In the rows, 128 means zero.
Rotation paths and how fast each direction turns (degrees a step)
Each turn is a multiple of 5 degrees from 10 to 175, or 0.
Each row of a path follows its step; steps can be skipped.
Path 1:
step 0: [139 129 117 142 133 120 118 124 124 130 118 123 125 124 122 126 115 122
 126 119 135 135 128 130 131 128 124 134 130 133 129 133 126 134 134 136
 120 127 130 137 125 122 125 128 134 135 126 126 123 129 137 138]
step 1: [124 130 121 139 123 129 137 117 128 127 134 131 128 119 124 128 119 124
 133 133 128 125 141 132 130 115 140 131 119 129 129 134 128 132 128 131
 126 121 117 137 125 125 141 126 125 127 127 121 133 116 125 123]
step 3: [131 133 121 129 131 126 117 140 120 126 124 131 128 142 135 129 130 127
 138 125 126 122 131 115 137 130 116 131 132 117 131 131 131 124 129 120
 125 131 128 123 134 115 134 139 125 128 127 124 127 120 134 129]
step 11: [123 130 122 119 119 132 117 126 125 126 134 136 130 125 130 133 113 119
 129 118 131 119 124 123 122 122 127 137 135 125 125 120 124 139 138 128
 129 129 126 126 121 137 133 132 142 130 121 131 128 131 128 128]
step 12: [125 135 117 133 133 126 124 129 135 121 124 126 120 112 127 130 134 124
 114 125 116 122 136 138 135 129 130 136 139 132 126 125 123 127 127 133
 134 119 134 139 127 125 132 129 131 133 125 132 125 131 124 131]
step 16: [141 134 126 131 141 127 126 132 131 124 128 127 132 130 122 133 122 121
 132 125 135 134 134 131 124 121 129 120 135 134 125 128 116 120 122 132
 126 124 126 131 119 126 146 130 122 128 120 140 125 119 130 131]
step 19: [128 124 125 123 130 133 136 134 133 132 126 133 127 135 130 131 125 132
 130 116 126 142 127 114 133 129 125 129 124 126 127 139 130 127 128 137
 137 123 135 134 132 124 129 145 138 118 120 133 122 125 133 127]
step 22: [140 129 129 124 125 127 124 135 136 132 128 132 129 125 132 126 127 130
 128 139 131 122 118 132 127 123 130 127 127 130 137 121 126 131 128 130
 131 134 128 133 131 128 138 147 134 133 136 148 129 127 136 123]
step 27: [135 132 121 125 123 125 131 115 130 128 131 131 126 113 121 131 112 119
 132 131 123 139 125 132 121 120 142 131 131 123 125 130 127 126 129 134
 122 127 127 141 128 124 126 130 134 134 120 122 137 129 127 127]
step 29: [131 138 126 131 146 133 121 136 123 134 127 135 137 135 133 126 136 113
 123 133 122 129 132 126 132 131 116 130 132 128 137 135 133 134 135 120
 120 124 134 131 129 120 126 127 121 129 123 126 131 127 131 128]
Directions:
[129 131 128 131 127 129 126 126 132 126 132 126 127 128 128 127 129 128
 132 129 126 131 126 125 127 129 126 129 131 129 127 128 128 129 128 130
 129 125 127 130 128 129 131 125 127 126 131 127 127 129 127 128] : 95
[130 127 129 130 129 127 131 127 126 129 127 125 128 125 128 131 129 129
 130 127 127 127 129 128 127 130 128 130 122 126 128 128 127 128 130 130
 128 128 126 132 125 127 127 129 128 126 129 127 128 133 130 125] : 55
[128 127 127 129 125 128 126 126 129 127 128 128 130 126 128 128 128 131
 125 128 126 128 125 131 127 133 130 127 128 129 130 128 131 126 125 127
 128 125 131 127 126 126 128 130 129 128 129 127 130 127 129 126] : 140
[127 127 127 129 128 127 126 129 132 128 128 127 125 128 126 129 126 126
 127 130 130 127 129 132 131 127 124 128 125 129 132 128 131 128 127 129
 127 129 129 128 127 127 127 126 125 125 129 130 129 130 127 131] : 85
[129 128 127 127 130 129 131 129 129 126 132 129 131 130 123 127 131 128
 126 129 129 128 130 130 128 130 128 130 126 130 129 126 125 127 126 127
 130 132 127 129 127 127 127 124 127 128 128 125 130 126 128 126] : 95
[128 126 129 129 126 127 127 126 123 127 130 128 127 129 126 126 126 131
 129 129 130 131 127 128 130 128 130 130 130 126 128 126 130 128 131 127
 124 127 126 128 126 127 128 125 127 126 124 128 131 129 128 128] : 110
[130 126 126 127 128 126 130 131 127 126 127 129 126 129 127 131 124 127
 129 129 130 131 123 126 124 128 128 130 129 131 127 127 127 128 127 127
 128 133 130 128 127 128 128 130 127 126 128 128 127 128 129 127] : 130
Path 2:
step 2: [122 121 126 131 130 119 134 132 124 134 130 122 125 135 128 126 126 131
 128 130 124 136 125 127 123 126 134 133 134 125 133 126 120 135 135 129
 132 136 132 135 121 143 121 115 129 125 140 129 130 116 117 117]
step 3: [120 129 129 136 130 127 137 138 129 134 136 129 110 123 121 131 126 126
 128 118 129 133 125 137 134 129 123 118 128 132 132 125 124 140 130 125
 128 127 130 128 112 129 131 125 128 116 131 126 122 124 121 122]
step 8: [122 129 129 134 131 133 131 127 123 135 137 130 117 125 117 126 129 131
 131 132 126 122 127 128 133 130 130 118 123 129 134 128 125 139 127 128
 120 131 127 121 122 120 126 117 132 114 116 131 111 125 117 123]
step 9: [117 123 123 129 131 129 132 134 123 137 135 123 123 121 132 128 121 122
 135 144 119 131 124 126 123 128 128 123 130 134 138 127 137 125 125 127
 126 135 126 119 134 133 124 115 137 129 126 141 130 131 121 124]
step 18: [117 129 132 126 137 128 131 135 120 133 130 120 126 132 124 123 134 125
 128 130 115 132 129 129 133 125 131 132 132 135 130 132 123 136 132 131
 122 129 139 138 126 141 117 126 133 124 121 124 128 120 110 122]
step 20: [118 125 135 132 135 127 138 136 117 131 131 132 124 133 128 132 123 131
 133 125 123 130 125 134 135 139 121 132 135 126 134 124 118 134 138 143
 125 126 138 117 120 128 129 122 127 134 132 128 129 127 128 117]
step 21: [126 127 126 124 139 133 129 133 125 138 133 134 125 118 132 127 122 130
 132 135 126 131 129 149 134 132 123 122 135 137 140 128 132 141 127 127
 124 130 133 126 124 119 119 139 129 131 134 123 127 126 128 127]
step 25: [120 122 123 134 131 131 136 131 109 135 126 127 123 127 126 126 125 130
 136 136 124 122 122 133 127 130 122 131 134 130 132 119 127 131 134 134
 127 128 135 121 131 135 126 113 135 132 126 141 118 128 127 120]
step 26: [122 124 116 127 137 129 125 133 123 144 139 123 122 121 121 125 121 130
 124 130 122 127 130 144 132 126 125 127 129 129 137 116 130 136 122 115
 123 124 126 124 129 126 124 134 137 121 125 133 130 128 127 123]
step 30: [118 124 134 135 131 138 129 138 123 136 121 124 128 124 127 130 123 132
 139 144 124 125 126 140 120 124 139 124 130 135 125 120 130 131 139 134
 125 124 131 126 131 136 127 118 126 127 131 130 123 123 135 126]
Directions:
[125 128 129 127 132 127 130 126 128 130 130 126 130 124 129 126 128 128
 126 129 127 131 130 127 130 129 126 126 124 129 126 127 129 129 125 126
 127 132 126 130 130 127 128 130 126 130 128 127 127 128 129 127] : 145
[129 126 129 126 127 126 132 126 126 127 127 129 125 124 128 128 128 129
 129 131 128 126 125 128 128 131 128 126 130 130 128 128 127 131 131 128
 129 127 129 128 128 124 128 128 130 128 126 128 124 131 130 130] : 85
[131 129 127 125 128 128 128 129 129 128 131 127 127 129 124 126 126 122
 130 130 124 127 129 124 129 131 129 127 128 130 126 127 128 125 127 128
 128 126 130 129 130 127 128 127 127 127 128 126 131 129 127 128] : 80
[128 131 127 127 127 127 128 130 126 126 126 128 132 126 125 129 126 128
 127 126 127 131 127 128 126 130 132 131 127 129 126 129 127 128 130 129
 129 127 126 131 129 127 126 130 127 128 128 129 123 126 124 129] : 65
[125 129 130 130 127 131 131 130 128 126 125 127 123 126 129 130 128 128
 129 128 129 130 131 127 129 129 128 128 130 130 126 129 128 125 129 127
 126 129 125 125 129 130 132 127 127 127 126 129 128 129 125 128] : 70
[128 126 125 127 125 129 128 125 125 133 128 127 127 129 126 127 129 127
 128 125 127 126 130 129 126 129 128 130 129 127 125 129 131 129 125 127
 128 128 126 124 128 128 127 128 127 131 128 132 127 130 129 130] : 25
[131 129 125 130 131 127 128 126 129 126 129 129 128 125 128 128 128 126
 130 125 130 128 129 127 129 130 125 129 133 128 128 131 127 132 130 127
 129 129 130 127 127 129 127 128 128 131 132 128 128 125 125 126] : 20
Path 3:
step 1: [130 132 124 126 137 126 135 132 130 121 133 120 132 138 142 133 126 121
 126 133 128 118 132 135 134 109 123 127 149 132 127 124 129 123 137 121
 123 131 125 128 122 127 133 140 125 142 131 123 130 133 128 116]
step 2: [128 129 131 128 131 123 138 125 132 131 129 138 130 135 128 135 131 117
 132 137 123 117 141 131 143 117 135 128 126 138 125 141 111 123 122 129
 125 136 129 135 128 131 125 133 126 142 122 125 138 124 140 129]
step 3: [130 131 133 125 119 134 130 131 116 149 132 131 124 134 126 130 139 125
 128 125 132 116 131 135 124 128 130 125 137 136 126 131 124 124 134 132
 129 134 122 133 131 119 132 136 143 139 108 128 134 123 131 123]
step 4: [133 131 127 125 125 131 143 122 128 120 121 133 130 132 130 126 128 131
 129 135 122 123 122 133 129 121 123 125 140 121 124 129 137 130 136 137
 127 129 123 124 145 112 132 145 133 141 118 125 125 118 133 132]
step 5: [124 122 130 128 124 125 130 134 133 125 126 134 126 143 125 114 138 121
 128 136 130 121 133 138 147 119 125 134 136 130 129 123 132 119 122 126
 125 115 115 126 134 118 133 132 119 134 124 120 132 131 132 127]
step 9: [128 125 130 142 133 133 136 128 131 138 129 141 130 129 131 129 130 115
 137 148 124 121 127 127 139 115 124 119 128 131 134 133 128 123 132 125
 139 133 127 129 134 117 135 133 130 132 125 132 142 134 135 132]
step 13: [126 120 124 115 134 124 136 123 124 131 127 134 131 126 126 132 130 124
 113 130 128 101 130 129 135 127 123 126 129 131 134 126 132 127 124 124
 130 136 118 132 137 119 137 135 138 123 117 132 131 130 138 125]
step 18: [128 136 133 118 135 133 140 133 133 137 129 136 117 137 127 120 125 124
 126 141 129 121 135 131 142 116 134 141 139 136 128 125 126 120 122 129
 122 125 131 135 130 124 128 140 135 133 121 124 127 121 137 130]
step 19: [127 124 121 132 127 130 136 137 131 135 130 124 124 141 127 135 139 134
 138 134 123 121 126 130 126 125 130 133 134 132 138 130 128 114 134 125
 118 138 124 130 136 122 137 137 129 142 114 125 144 128 130 123]
step 30: [129 127 135 124 125 122 128 112 131 128 127 125 128 146 126 122 133 116
 130 128 123 113 125 141 129 134 122 126 146 132 130 130 133 126 130 120
 133 134 118 125 129 126 132 136 133 145 123 127 123 123 128 127]
Directions:
[130 125 129 126 129 129 129 127 129 125 126 129 127 128 130 127 128 129
 133 130 128 129 130 128 131 131 131 126 128 125 128 130 128 128 128 127
 131 131 126 126 127 130 129 126 128 131 127 126 124 127 129 130] : 140
[129 129 127 133 127 129 130 129 128 128 130 126 128 128 127 129 128 125
 130 126 123 130 129 128 128 127 126 126 130 127 130 128 128 127 127 128
 127 132 129 125 130 127 127 130 128 128 129 132 124 130 130 128] : 140
[129 129 130 127 130 126 128 126 126 124 128 129 128 130 127 132 127 127
 127 125 131 126 125 128 129 129 128 129 128 129 129 128 126 127 127 130
 130 129 128 125 126 132 129 130 131 128 128 129 128 130 132 124] : 25
[131 130 130 128 129 128 130 131 126 130 128 129 132 129 126 127 127 129
 130 130 128 130 126 125 127 126 128 126 130 129 129 127 126 131 127 125
 129 130 127 131 124 131 128 131 127 127 130 126 128 129 129 129] : 45
[128 125 128 130 126 128 126 129 128 126 131 131 129 129 126 127 127 128
 131 129 131 130 127 128 125 127 126 124 129 126 126 129 128 127 130 132
 129 127 126 127 126 126 127 129 128 126 125 130 130 126 130 131] : 65
[129 126 129 129 128 128 129 127 127 126 130 125 130 127 132 128 126 128
 127 127 127 127 127 129 127 130 130 126 133 128 128 126 128 131 124 127
 130 128 129 126 129 126 125 130 128 126 128 128 130 123 125 127] : 110
Path 4:
step 0: [115 130 121 120 122 123 126 122 121 133 132 134 135 133 114 125 125 137
 123 124 128 125 133 128 136 130 135 135 123 136 132 139 123 125 125 123
 138 129 135 135 127 133 126 133 139 125 128 135 123 137 138 130]
step 7: [127 129 136 127 130 125 128 123 129 139 123 120 133 128 122 129 135 132
 121 123 137 120 130 129 127 135 130 132 125 128 133 134 120 127 113 127
 117 116 125 136 128 133 133 131 133 131 124 121 138 142 130 118]
step 8: [120 125 134 133 121 131 125 136 133 132 133 134 125 123 124 126 121 131
 123 133 126 130 130 129 121 130 122 119 134 133 127 133 119 126 121 125
 130 121 129 139 144 146 132 123 143 122 135 124 127 131 126 131]
step 15: [137 122 122 120 124 125 133 131 119 137 126 135 131 124 120 115 123 131
 132 120 129 130 129 134 119 131 132 130 126 133 122 140 121 137 131 122
 133 121 122 142 126 132 135 122 128 123 126 133 130 134 136 127]
step 18: [131 128 137 137 116 124 135 121 129 136 131 136 127 121 117 130 131 134
 128 123 133 117 123 132 124 135 128 130 121 130 126 136 126 137 115 125
 122 123 126 131 126 137 133 136 132 127 135 130 130 134 131 115]
step 23: [124 121 132 130 128 123 132 130 126 116 144 128 139 122 119 138 121 132
 120 130 135 129 135 120 122 120 129 132 123 134 121 139 125 132 125 120
 129 120 132 130 129 133 130 126 133 122 132 124 130 141 132 127]
step 24: [133 126 132 129 129 123 136 136 135 138 129 135 131 117 129 116 133 127
 136 133 128 122 128 120 123 135 133 138 122 127 127 131 120 130 124 123
 131 117 135 122 127 139 141 130 131 123 124 127 132 135 120 122]
step 25: [133 132 133 127 127 131 131 134 132 139 128 128 129 125 118 120 118 126
 120 124 126 127 133 140 133 122 129 130 128 133 137 124 128 130 129 113
 123 125 132 129 130 149 122 129 134 126 126 128 126 139 136 130]
step 27: [123 139 124 123 127 123 143 125 122 131 125 143 134 122 122 128 130 121
 131 124 134 126 123 120 125 133 120 128 123 137 140 136 122 128 128 118
 130 126 121 136 128 136 137 130 130 133 128 126 120 138 126 133]
step 28: [121 134 131 130 135 118 125 131 133 130 127 128 128 127 110 120 119 133
 116 141 140 123 125 130 134 127 125 123 121 130 122 125 122 131 127 120
 125 124 129 131 125 129 129 141 136 129 127 131 126 137 122 131]
Directions:
[130 128 129 130 127 130 127 129 127 127 129 130 126 125 125 130 128 130
 123 128 128 127 128 131 127 128 129 130 129 130 125 129 128 130 131 128
 130 128 125 129 130 127 125 129 129 129 130 127 123 127 128 127] : 145
[125 126 130 133 125 128 128 129 127 128 127 128 129 126 128 128 129 128
 130 131 127 131 130 128 130 126 127 129 125 127 125 127 127 130 127 129
 124 128 127 128 127 128 130 127 131 131 126 124 128 127 128 128] : 70
[128 128 129 126 128 127 126 127 128 127 129 128 129 130 124 127 123 127
 129 131 126 129 129 129 128 125 127 126 129 129 128 127 128 128 126 125
 128 128 132 127 129 126 124 130 129 131 126 130 128 126 130 128] : 130
[128 129 127 127 125 128 129 127 126 128 131 126 126 128 126 127 126 125
 128 127 128 126 130 126 129 126 130 132 127 125 128 126 127 129 130 130
 132 129 130 127 128 127 126 125 130 128 132 126 131 128 125 128] : 35
[132 127 127 128 130 129 131 128 130 129 129 127 128 125 127 127 126 128
 127 126 127 130 131 125 124 128 128 129 125 127 130 126 129 131 129 128
 126 126 127 128 128 128 127 127 126 126 123 128 126 128 128 130] : 35
[129 132 127 128 127 124 131 130 128 126 129 131 131 125 131 127 128 129
 126 127 129 126 130 129 129 127 129 127 128 128 126 127 129 129 129 124
 127 127 128 123 126 129 129 128 127 129 130 128 129 127 128 131] : 10
